One turn moves each row of this set onto another row. After a few examples, where does it send each row asked below?
zeg: [ 12.5  45.9   1.3  -1.9  -1.5 -23.7   2.1  -9.8  -3.0  -5.7 -40.8 -16.4
 -24.1  -4.4   9.7   0.1  14.6   1.5 -18.3  16.2  -1.8   3.8 -11.0  22.8
 -24.7 -15.6  10.3 -18.6 -36.1]
losu: [ -0.3  -1.5  17.8 -25.8  23.2   4.4   8.9 -26.6 -11.7   6.7 -37.1 -14.9
 -12.0 -16.0  49.9   5.9  23.6 -19.6 -10.8  36.9 -18.0 -11.7  20.1  15.8
 -11.8  17.7  -5.4 -16.5 -21.1]
pidas: [ 15.5  15.7  10.3  -5.8   8.5  11.6  10.6  -7.2  18.3  33.9 -14.3  -6.8
   8.5 -37.4  39.4   1.9  10.9 -27.2  37.6  13.1 -15.7  -5.8  14.9  36.3
 -28.9   2.4   5.4  -3.6   5.7]
rinat: [ 27.6  10.8 -13.7  -9.6  19.3 -17.8  -4.7 -16.8   0.7  -9.7 -27.7  -6.4
  28.1 -23.6  14.6  13.2 -14.9  -6.8 -15.1  16.1  -6.3  -8.4   6.4  -5.2
 -13.8 -22.4  -6.0   1.7 -20.5]
fuvu: [ 22.3  25.5 -11.9   3.8   9.9  -4.3  -2.3  23.9   9.9  -2.7 -42.3 -15.1
 -25.4 -12.4  19.7   6.8   7.3  -2.8 -11.8  12.1  -7.0   5.7  17.3  21.2
 -25.5  25.2  21.2   0.8 -27.6]
Fas: [ 10.3  31.2  -6.6   2.5  29.7  -3.0   6.8  -1.3  10.3  -4.3 -34.6 -14.9
 -25.0  -8.6  22.4   9.6  -0.2   3.4  -6.9  -2.2 -15.5  19.1  15.4 -15.3
 -30.7  14.5   4.9  -8.0 -17.6]
donon: [ 11.6   9.1  15.3 -28.7 -10.4 -14.5  -6.2  -7.0  20.2  24.9 -20.4  -7.4
  -1.0 -47.6  46.3 -11.3  26.3 -12.0  21.4   8.8  -7.9  -0.3  -4.2  44.5
 -24.2  -9.0  20.4 -17.7 -11.0]
Fanom: [ 26.3  22.1  14.1   1.8  -4.0   3.3 -13.8 -16.1  11.3   2.1 -34.0  -5.5
   8.4  -6.0   5.9   4.6  -4.9   7.8  -9.6  16.5  14.2 -20.7   5.0  -7.4
  -9.4   1.4  36.9 -17.0  -2.2]
saf: [ 33.0  13.8   4.9   6.8   1.3 -15.8  -3.6 -14.5  21.8  -5.7 -34.0   1.8
  17.8   8.8  -0.9   2.3   5.3 -22.2 -21.8   2.0  -8.0 -26.7  -2.0  14.7
  -3.5   5.4   1.3 -16.1 -16.8]
Lef: [ 31.3  36.8  -5.8 -10.9  20.6 -17.8   0.9   4.4  43.8  -5.0 -42.0 -21.1
  -2.9  -5.0  13.1   7.2  17.6  -8.2 -12.5   0.6 -15.9 -11.0 -13.3  20.0
 -13.1   4.5   3.5   3.1  -3.6]
sibes: [  4.5  15.7  14.0  -7.6   0.4 -11.3   2.8 -31.5  17.6  24.6 -12.8   0.2
  -5.7 -30.4  54.1   5.1  36.8 -34.9   6.6  -7.6 -20.9  15.9   6.5  26.7
 -28.7  -0.7  -5.8   7.3 -10.9]
Nusi: [ 13.9  20.2  -2.3  -6.8  11.3   9.0  -9.4 -21.0  17.2 -13.6 -20.8  -6.4
  11.3  -9.3  25.1  11.9 -12.7   3.5 -11.3  10.7  -1.6 -10.2  13.9 -25.7
 -14.5   4.8  16.4  11.7 -20.0]
rofe: [ 16.2 -13.4 -15.6  -9.1  16.0   6.7  -8.8 -30.1  31.9  14.1 -30.9 -13.9
 -16.4 -36.6  46.5  11.4   6.3  -9.7   3.2  23.8 -34.8 -14.1  -7.1  15.7
 -23.2  26.9  18.5 -22.6 -13.9]
depu: [ 10.4   5.7  24.0 -20.8  -6.7  -6.6   6.5 -11.0  16.0  12.2  -6.1  -8.6
  -8.3 -29.0  52.5  -9.1  31.5 -27.4  23.0  -1.8 -21.6   4.6  -0.3  36.4
 -15.3   2.5   4.2  -4.8 -33.0]
nare: [ 30.2  14.3 -17.0 -12.0  13.5 -19.4  -8.9 -22.2  11.7 -11.9 -33.9  -5.8
  27.1 -16.3   2.3  12.2  -7.7  -9.0 -17.8  10.9 -10.5 -11.7   7.2   2.1
 -11.6 -18.6  -5.5  -2.0  -8.4]
zilok: [ 31.3  12.2   8.9  10.8   0.3 -10.0  -9.9 -18.4  26.7   5.2 -38.2   2.5
   8.9   7.3   4.7  -5.7   6.6 -16.1 -22.4  -3.6  -3.7 -27.1  -1.4  14.5
   2.6  12.8  15.5 -11.4 -17.3]
zuna: [  9.8  13.2   4.5  -1.2   4.9   7.6   8.3 -20.1  -7.3  26.6  -9.8   1.0
  -5.8 -42.8  44.0   4.4   5.4 -24.4  33.2  14.1  -9.8  15.1  10.6  35.2
 -40.5  -6.9  15.5 -13.5  -8.2]
Bizu: [  6.7   7.3  11.1  -9.9  14.9  12.0   8.2 -52.9 -10.7  20.9 -38.1 -25.6
 -16.9 -19.5  29.0   5.9  13.7  -3.4   8.5  37.1 -33.6  -9.0   6.6   9.8
 -10.0   1.1  11.6 -30.7 -20.5]
ser: [  7.1  19.8  -3.2  23.8  -2.9 -13.2  -7.4 -25.2 -11.3  -2.2 -39.7 -15.2
  12.4 -13.0   3.8  13.4  -4.1  -0.2 -27.5  15.6 -19.0   3.4  -2.1  -0.2
 -20.2 -18.8  21.4 -10.9 -30.8]
Duvuz: [  1.4   6.5  30.4 -16.6   9.0  -5.2  12.7  -8.0 -14.1  21.8 -17.0  -5.1
  -6.3 -35.8  50.8 -11.1  22.1 -17.8  25.0   4.7 -11.8  14.5  12.5  28.7
 -23.8  -5.7  10.8 -23.8 -18.4]
kefi: [ 13.0  10.9  -7.0  21.6  17.9  -9.0  -1.2   0.9  -9.2  -4.7 -42.5   7.9
   9.5  -7.6  23.1   4.3  -0.8 -12.5 -27.8   0.7 -20.3 -17.0  22.9   6.9
 -15.7  18.8  17.3  -3.1 -24.6]
duzun: [ 21.6  -9.4  14.2 -22.8   4.7  -0.3   5.3 -19.3  10.6   1.6 -25.4 -24.1
  -1.6 -16.8  36.6  15.2  21.8 -29.4  -1.5  46.8 -17.8 -16.4 -12.5  35.4
 -11.8   8.9  -2.7 -20.6 -29.9]
vas: [ -4.6   7.8  10.3 -15.8  -6.4   6.1  -6.5 -19.9  36.1  30.5 -20.0 -19.0
  -6.5 -41.8  44.5 -11.4  16.3  -6.0  23.0   0.4 -25.9  16.1  -1.7  27.0
 -25.8   2.1  25.0  -5.8 -18.1]
dokis: [ 41.3  35.8  -7.8  -8.6  29.8 -24.2  15.8  -2.1   2.3 -11.1 -31.3 -16.5
  -9.0  -7.7  10.5   9.3  11.7 -11.8   2.8   3.5 -21.0  -9.4   3.2  13.3
  -9.8 -10.3 -14.3  -6.1 -16.6]
pupif: [ 13.1  17.9 -12.6  -0.3   7.6   6.6 -12.9 -13.0  17.0 -20.4 -23.1  -0.6
   3.5 -10.6  23.9  12.4 -11.0  -1.0 -14.1   4.6  -9.2 -15.4  19.7 -16.0
 -17.8  15.2  20.2  11.4 -18.1]
zubuk: [  4.5  -6.6   8.6 -13.8  -0.1  -8.9 -12.3 -18.9  16.1   7.6 -33.6 -19.0
 -12.8 -36.0  52.5  16.2  22.2 -10.4 -16.0  40.9 -11.1 -13.2 -21.5  22.7
 -28.7   8.5  24.1 -30.2 -13.4]
Rosen: [-15.2  24.5  21.7  -3.3 -12.4   3.1  -1.7 -26.5  26.6  38.7 -22.9  -3.6
  -6.5 -27.7  48.2  -4.8  29.4 -20.1   6.5   4.6 -10.6  12.5   9.1  25.5
 -37.3   6.8   9.5  -3.1 -12.4]
gafe: [ 20.4   4.1  -6.0  28.8  12.7 -17.2  -6.2   0.9  -9.0   5.3 -43.4   6.7
   4.5 -14.6  22.3  -1.2   0.2 -13.6 -29.3  -1.2 -14.9 -20.4  13.7  16.6
  -9.2  12.8  20.9  -6.4 -28.0]
Piveg: [ 18.8  24.4  11.8  10.7 -13.5  -4.2 -15.5 -12.8   3.7  -6.3 -32.3  -6.9
   3.7  -6.5   5.1  10.2  -1.6   4.6 -16.3  18.0   9.4 -18.4   0.6  -3.7
 -19.0  -2.7  36.5 -23.4  -6.7]
kem: [ 22.8  23.1   6.2  -5.8  -6.8  -4.3   8.5 -21.3   4.5  38.0 -20.6   2.3
   5.1 -39.3  34.8  -1.0  22.8 -21.9  30.1  16.6 -17.6  -4.7   3.5  51.1
 -29.8 -11.9  15.8 -13.9 -10.5]
sud: [ -4.0  13.9  25.9 -15.3  13.9   1.3  15.6 -35.4  11.5  26.7 -17.9 -15.3
   2.0 -25.7  37.7 -14.5  15.2 -16.7  29.1  -2.0 -29.2  16.1  -5.8  24.9
 -17.9 -16.3   2.7 -19.7 -19.8]
bamo: [ 17.5  45.8  -6.7  -0.7  17.2  -6.4   4.1 -10.4  17.5   3.6 -44.1 -17.6
 -10.1 -11.2   4.2   3.9  -6.7  14.8  -0.2  17.6  -4.7   2.3 -19.0  10.7
 -32.4 -12.2  27.8 -28.6  -9.7]
kabe: [-10.5  26.9  24.1 -10.7   1.4  -3.1   4.3 -39.5  25.1  23.6 -11.6  -8.2
   0.6 -27.4  46.7   0.0  21.9 -27.2  13.9   3.2  -8.7   7.8 -11.6  23.8
 -32.8 -18.5  -2.2  -6.2   0.4]
Guz: [ 16.6  -3.2  -1.1 -21.1  23.3  -8.9  -5.9 -50.4  19.9  23.9 -44.0 -18.7
  -9.3 -32.1  31.5   5.7  19.7  -7.1  -2.2  19.3 -31.0 -13.3  -0.8   7.3
 -11.0   2.6  -1.5 -32.6   9.1]
luzeg: [ 10.9   9.7  -5.0  25.3   2.7 -21.9  -7.4 -21.2 -11.0   0.5 -35.1 -12.0
  12.2 -18.3  14.0   9.5  -4.0  -7.8 -31.0  10.6 -17.0   1.4  -5.8   2.7
 -16.1 -19.1  10.8  -5.6 -42.2]
naza: [  2.1   8.4  12.2 -22.6  23.6  -1.7   5.4 -14.8  19.2  32.7 -28.1 -12.9
   8.2 -45.9  46.0 -11.9  13.9  -9.1  28.6  -3.4 -28.1   7.3  10.1  25.0
 -20.6  -6.6  10.9 -11.3   6.4]

fuvu moves to zeg
nare moves to pupif
pidas moves to Rosen
Now these:
rofe moves to zubuk
Nusi moves to Fanom
depu moves to Duvuz

One turn moves each row of this set onto another row. After a few examples, where does it send each row asked below?
Nir: [-17.0   7.5   0.6  12.4   2.5   6.7 -11.3  21.1 -22.6 -28.9 -18.3 -15.9
  16.2 -15.5 -17.6  16.7  -2.0  -1.7  23.9 -16.3   5.2  23.4]
rovim: [ -6.5  16.8  -4.3  -8.6   3.7  -1.3  -3.6  30.6 -15.7 -25.4  -0.6   4.1
   2.5   6.2  -0.8   3.6 -11.6   3.3  23.8   0.0   3.3  53.9]
mikef: [ -2.8  19.0  13.2 -13.8  -3.8  12.0 -38.5  12.7 -24.1 -25.2   8.2  -9.9
  19.2 -23.7 -30.7  -2.8  -9.9 -13.4  19.0  11.1  -8.8   4.4]
det: [  4.0  14.9   0.4 -24.8   4.3 -20.3  -5.8 -27.5 -19.4  -9.0  20.5   4.3
   4.0  22.3   7.1  26.4  -1.2   1.5  18.4   2.6  -4.3 -10.8]
Gafi: [ -9.5  10.1   5.9  -4.4   6.5   6.8  25.1  -9.4 -30.3   5.1  28.0   1.3
  11.2  19.2   4.8   3.7  13.1  -8.0  25.3  18.3 -17.7  -9.8]
foti: [-14.3   4.7   5.8 -17.3  -2.8  11.6 -13.6 -14.1  -5.4   6.9  -6.5  20.7
  28.0  -7.8 -21.4   0.1  -1.1   2.8  26.4  18.4 -29.4  10.2]
gabo: [-17.0  13.0  -3.7  -1.1   4.8  24.7 -13.5  27.3 -14.5 -16.8   8.0  11.1
   2.7   4.0   0.1  -1.2 -15.3   3.5  28.5  13.9  -3.9 -40.3]
vav: [ 14.7  10.7  12.8  -7.3  10.3  17.5  -7.1  22.5  -1.8  -4.2  28.2  -3.2
  -4.0  -3.7   0.8   5.3 -18.4   4.3  10.9  37.3  -4.1  -6.9]
pona: [  2.9  17.7   3.5 -25.7   7.4  18.1 -30.0  24.1 -21.4 -30.7   2.5  11.2
   1.2   6.7  -4.0 -29.2  -9.8 -21.0  37.5   0.9   0.8  16.4]
Rul: [  5.1  22.6 -12.0 -22.8  -5.9  -5.5   9.0  26.5 -16.3   3.6   8.5  -8.0
  21.6   2.2   3.1   1.7  -5.1   5.8  -8.6  22.0  -3.2  -4.5]
Nuko: [ -5.0  10.9  -3.3 -17.2   5.0 -11.6  -9.4 -34.3 -13.4 -23.7  16.1  -1.5
   3.4  -1.4  -4.9  14.2  -3.0   4.5  26.4 -17.2   0.9 -22.0]
zulel: [-15.7  11.0  18.9  -9.7   7.7   5.1 -23.8  13.3 -20.7 -13.5  -4.1  20.9
   7.0 -14.0 -24.7  14.4   7.8 -15.4  24.0  -3.7  16.6  37.0]
luz: [ -6.3   9.4   4.8  -5.7  14.0  10.9  30.8 -15.1 -16.6  -9.7  30.0   5.5
  -0.9   2.7   3.9 -24.3   6.1  -6.5  30.2   1.2   1.2   3.2]
susev: [-17.3   0.8  -2.0   7.1   7.4   7.8 -43.9  12.7 -24.9 -13.4  -6.8   3.6
  16.8   2.0  -7.7  16.6  17.7 -15.7  49.6  -0.6   4.4   7.6]
gil: [  6.7  12.0   4.4 -29.7  13.4  -8.0   6.1 -26.5 -11.9 -19.6  14.2  13.4
 -10.7  14.6   3.8  10.4  -2.5  -3.8  23.3 -20.9   3.6  -2.2]
Tisu: [ -3.8  10.4  -1.2  -6.8  14.5   2.0   5.2   2.8 -13.3  -9.3  14.6   0.1
   7.7   7.0  -6.9  54.5 -25.9   3.8  28.2   2.5  10.1  11.1]
sabi: [ -4.5   5.2  -6.9  -1.5  22.1   4.5   4.8  -0.4 -11.6 -15.8   1.5  -1.5
   4.8  14.6   8.3  34.2 -24.9  -5.0  39.0 -10.4  32.4   7.2]
Lam: [  7.2  16.2  19.1 -15.8   2.1   7.4 -33.1  21.1 -35.2  -6.5  -5.1  -6.6
  20.1  19.0  -2.9   3.9   2.6 -33.9  17.9  21.2   0.0   4.4]
bav: [-11.4  11.0 -15.7  11.0  -3.3  -7.9 -22.6  26.5 -27.1 -15.8  -7.3 -18.3
  22.6  19.9  10.6  18.3  -1.2  -0.9  32.8  14.6  -2.2  22.5]
lek: [-15.8   5.3  -5.6 -14.3   1.6   7.6 -15.8 -17.5  -3.3  -0.1 -13.9  25.0
  25.7   2.9  -4.0 -30.2  -5.3  -3.1  37.3   9.9  -1.3   9.6]
Duzo: [ -6.9  12.7  -4.3 -10.6   4.1  -5.6 -40.1  15.0 -15.1  -9.0  19.0  13.7
   9.2   5.6  -3.3   5.8   1.3  -3.6  40.4  24.1   4.6  40.1]
maf: [-20.6  15.0 -19.0  -5.3   9.5  -0.3  -3.0   0.7 -12.0 -22.6  15.6   6.3
   9.7   4.7  -2.8  33.9 -35.0  12.5  41.5  -3.2  17.8   2.6]
neto: [-26.5  14.3   2.3   2.1  -0.4   4.4  20.5 -19.0 -27.7  -9.5  26.2  -0.3
  17.3  -9.3 -12.4 -10.0   4.8  -0.8  22.6   6.0  -5.3 -18.6]
mipin: [ -3.6  13.8  22.4  -3.6  12.2  17.9   4.2  18.3 -10.8  -8.6  -1.8   8.9
  -1.4  -1.7  -1.4  -8.9 -14.5 -14.0   2.1   9.4  33.5 -18.0]
lemo: [  5.2  -6.9  11.9 -11.4  11.1  13.6 -10.2 -18.5  -3.5  15.9 -18.5   9.9
  25.9   7.0  -2.3  -6.5   9.9 -15.6  28.7  15.8  -8.2  14.8]
Kala: [  2.2  11.0 -27.3  -8.7   1.2   7.5  -3.4  18.7  -6.2 -15.4   4.7 -21.5
  18.9 -17.1   1.6 -17.8  -3.9  11.0  15.4  -0.3   0.6 -22.7]
nunim: [ 11.2  10.5  -6.4 -23.4  11.0  17.7  21.4  31.4 -11.6  -7.3  -9.7  -0.4
   3.0   1.6   5.9  -9.8   5.1  -5.9   6.5 -12.0   0.4  -6.1]

gil moves to det
lek moves to lemo
Now these:
zulel moves to Duzo
Nir moves to rovim
luz moves to Gafi
maf moves to sabi
Kala moves to nunim
vav moves to gabo
pona moves to Lam

One turn moves each row of this set onto another row. After a few examples, where does it send each row asked below?
P: [ 12.7   8.2 -23.6 -32.3  -9.5  -5.8 -10.9 -15.9 -24.4  -6.7   0.9  15.4
  23.3 -23.8  -8.9  -6.7  -7.4  -1.1   5.7   0.5]
Q: [ 11.4   5.1 -21.1 -32.8  -5.8  -4.5 -13.7 -17.2 -19.8  -0.5  -2.3  14.0
  17.8 -24.3 -10.0  -7.9  -3.6  -0.9   6.3  -4.1]
W: [ -0.6 -12.7   5.9  -6.9  -9.9  33.8  12.6   6.8 -14.4 -31.9  35.0   4.8
  32.6  33.2  17.4   7.3  -8.7  -1.8   3.5 -10.7]
S: [-22.5 -11.4   5.6 -12.9 -18.1   3.6  -2.6   4.0  10.5 -30.3   8.4  -3.0
   4.1  32.9 -11.7   2.8  -3.9 -27.1   3.4 -29.6]
Y: [-12.0  -0.3  12.1  -3.4  -9.6   0.0  -3.6  21.9  19.4 -14.0   2.7   3.2
  11.1  29.0  21.5 -12.4 -10.6 -21.0  21.6 -20.5]
K: [ 13.6   9.8 -25.3 -33.0  -8.7  -6.9  -6.8 -17.5 -25.4  -8.0   3.6  15.9
  24.5 -21.5  -7.3  -5.8  -4.4  -1.1   7.2  -0.1]
V: [-13.2 -19.7  19.3  -7.7  -5.6   8.5   0.9  18.2 -12.0 -18.3   8.6  -6.0
 -13.2  19.3  -8.2  12.7   1.7 -11.3  11.2 -35.0]
J: [  0.1  -2.7  19.6   2.6  -5.0   2.4   6.4  39.3 -12.9 -15.8   9.7   2.3
   5.2  17.5  25.6  -0.1 -12.2  -5.2  26.7 -16.2]
L: [ 14.4   8.7 -21.0 -30.9  -6.0  -5.8 -12.6 -13.0 -20.5  -0.3  -1.8  16.2
  22.1 -24.7  -2.6 -10.3  -6.6   0.3   9.7   0.2]
F: [ -5.6  -5.6   7.5  -4.4 -21.4   3.4  13.8  26.4 -31.0 -45.2  21.7  -1.0
  11.3  23.4  -2.5  16.6 -15.4 -10.6   8.8 -13.6]
R: [ -0.4 -14.8  15.6  -4.5   2.3  34.9   5.1  10.5  -0.7 -10.5  24.1   4.9
  22.9  29.3  29.1  -1.3  -2.2   0.5  12.6 -17.8]
A: [-11.4   4.7  -0.9  -6.1 -27.3  -2.5   7.3  19.2  -0.5 -44.4  16.8   3.8
  27.0  34.4   7.9  -1.1 -20.5 -23.2  10.2  -8.2]
X: [ -8.1 -23.8  11.7 -11.4  -2.8  38.0   5.0  -2.5  -5.2 -20.0  27.5   0.0
  15.6  31.7   5.5   8.9   3.5  -4.1   0.2 -26.0]
N: [ 11.2   5.3 -22.3 -34.4  -4.4  -5.3 -10.7 -20.1 -20.2  -0.4  -0.6  14.0
  17.3 -22.7  -9.3  -6.9   0.7  -1.7   7.5  -6.8]
T: [ 14.9  10.5 -21.7 -31.0  -4.0  -7.2  -9.1 -13.9 -20.2   1.2  -0.4  16.6
  22.1 -23.0   0.4 -10.7  -3.1   0.3  12.2  -1.7]

F moves to V
S moves to Y
Now these:
N moves to T
Q moves to L
X moves to R

